In the data rows, 128 means zero.
Each row has a hidden score. How much does it go up from the first row of each pair to the second? 10 means little or no change, 20 a big rise and 0 a big fall. The score is a weighted sum of the row's numbers plus the product of two more (or one squared), each taken from its middle value.
[130 160 200  61 144 139 143 143 118 134]
[149 127 127 137 104 155 126 146 122 129] 9
[ 96 144 126 131 129 134 126 100 157 125]
[105 155 120 138 109 126 119 150 155  97] 10
[146 118 123 112 131 121 123 101 143 131]
[119 135 116 130 105 127 121 113 132 129] 10
[129 139 130 105 102 122 111  85 168 105]
[144  81 115 149 170 123 159 137  72 161] 10
[132 147 155 173 119 146 146 141 137 141]
[128 124 125 108 101 124  95 133 111 116] 13
[126 144 177 143 139 114 133 151 121  91]
[ 75 129 139  96 106 122  94 159 124 106] 15
[109 139 144 141 132 121 128 154 131 122]
[ 90 128 154 123 109 120  82 141 144  87] 14
[157 141 136 146 126 112 149 127 150 138]
[116 134 167 139 110 123 132 143 110  97] 10
[153 115 126 132 121 131 121 138 133 137]
[119 121 132 135 107 129 141 107 114 132] 10
[116 153 152 124 109 115 111 159 138  99]
[132 137 103 147 126 121 150 160 105 142] 10
[190  84 178  92 107 119  85 147 123 153]
[100 125 152 121 108 134 114 156 139 147] 10
[126 124 128 149 116 142 105 121 107 128]
[163 135  93 139 147 137 130 153 116 123] 10
[135 117 120 148 117 128 110 107 153 140]
[147 108 116 136 170 116 154 135 137 155] 16
[142 115 135 102 158 123 148  98 134 157]
[113 121 132 115 131 139 120 103 150 124] 10
[129 111 114 123 143 136 138 105 136 146]
[147 129 131 152 129 123 145 120 145 147] 9
[137  92 108 104 131 103 140 101  99 148]
[119 125 127 161 133 146 124 136 114 122] 7
[145 134 169  68 136 128 121 127  88 109]
[138 139 114 174 100 154 118 139 122 110] 12
[139 117 111 105 140 133 135  99 150 179]
[112 119 147 127 146 121 157 107 154 147] 8
[123 131 113 137 103 129 131 111 161 142]
[129  98 106 134 139 130 147 123 133 132] 12
[114 146 114 163 122 125 122 133 109 136]
[139 123 162  96 137 124 128 116 121 105] 11
[132 156  83 121 135 140 152 117 117 135]
[130 136 116 157 109 132 120 139 166 133] 14
[148 160  52 126 169 137 187 123 141 134]
[140 122 141 154 143 139 133 130 108 176] 4
[145 141 115 128 132 118 146 109 155 135]
[127 141 142 137 118 136  96 148  98 124] 7
[110 137 142 128 139 147 132 102 168 128]
[128 138 132 133 109 126 127 108 140 126] 9
[174 151 107 138 195  83 123 134 135 106]
[145  96 155 125 154 119 155 115 140 121] 9
[118 128 119 143 139 125 144 135 125 141]
[112 130 159 165 111 129 141 120 134 119] 10
[148 121 122  99 113 115  91 133 100 101]
[117 134 149 134 127 111  95 158 126 106] 10
[149  99 134 127 117 137 107 161  98 165]
[ 67 145  97 105 111 118 129 102 111 156] 10
[ 63 141 141 115 123 114 109 156 125 106]
[153 112 131 119 125 120 147 183 106 136] 11
[177 171  87  99 205  98 128 130 130 117]
[ 89 146 147 139 111 134 114 128 139  93] 4
[116 140 139 116 124 111  97 133 111 120]
[133 136 106 145  99 130 140 136 134 105] 12
[120 116 144 132 127 126 114  87 145 149]
[136 115 135 108 149 127 161 118 126 120] 10
[124 125 118 131 108 131 108 101 159 115]
[130 154 129 123 122 140 115 157 122 111] 6
[119 142 136 149 133 141 117 108 165 150]
[131 136 117 100 115 128 139 118 132 133] 10
[154 136 121 125 135 135 165  96 149 120]
[121 130 135 125 146 121 138 134 118 142] 12
[111 130 119 143 121 120  95 128  98 118]
[201 102 128  77 194 134 205  85 136 152] 17
[ 84 133 118 134 127 126 116 149 136 120]
[115 124 175 102 124 122 101 136 113 100] 8
[102 137 124 166  98 152 139 117 122 146]
[124 141  81  86 157 146 200 101 139 119] 11
[164 119 116  95 163 135 180 101 110 160]
[150 137 167 115 121 131 110 139 118 119] 7
[110 128 132 107 156 119 105 153 123 132]
[129 131 136 165 114 147 125 113 120 155] 5
[125 130 105 113 114 132 124 155 107 136]
[102 144 121 119  92 115 116 141 108 113] 11
[119 124 171 105 117 134  95 161 117  70]
[120 144 117  99 123 126 135  77 137 129] 7
[159 141 180  80 150 116 122 165 118 137]
[143 121 108 170 109 151 145 127 112 128] 4
[106 123 121 124 124 129 118 131 104 150]
[116 111 126 151 138 127 145 129 168 158] 15
[104 170 141  95 167 100 123 138 107 103]
[128 157 114 124 126 129 122 145 150 120] 13
[195  88 126 142 221 113 183 103 159 138]
[115 131 153 142  94 130  91 135 123  65] 6
[124 140 132 144 115 137 121 120 168 149]
[127 128 109 175 113 129 144 168 110 120] 9
[166 129  91 163 174 166 165 152 117 151]
[165 129 113 122 104 138 142 101 138 151] 5
[176 128 126 157 124 132 132 138 120 142]
[178 122 105 109 131 150 114 118 119 168] 12
[130 133 111 128 107 120 123 130 132 133]
[104 142 157 123 107 121 125 150 101 122] 9
[101 135 123 168 111 132 122 162  84  99]
[139 102 138 123 169 120 152 122 131 156] 12
[119 110 144 111 134 119 143 119 149 126]
[107 129 139 146 131 137 104 146 131 112] 8
[112 121 119 141 133 131 131 150 113 153]
[141 144 133 148 120 131 131 126 131 154] 7
[125 106 107 108 145  88 151 109 142 166]
[103 121 140 121 111 124  64 177 123 120] 6
[103  97  97  86 112 109 136 112 148 171]
[134 128 154 154 124 137 145  90 159 123] 3
[123 136 117 153 115 139 142 137 111 117]
[127 134 153 120 128 133 123 116 123 148] 9
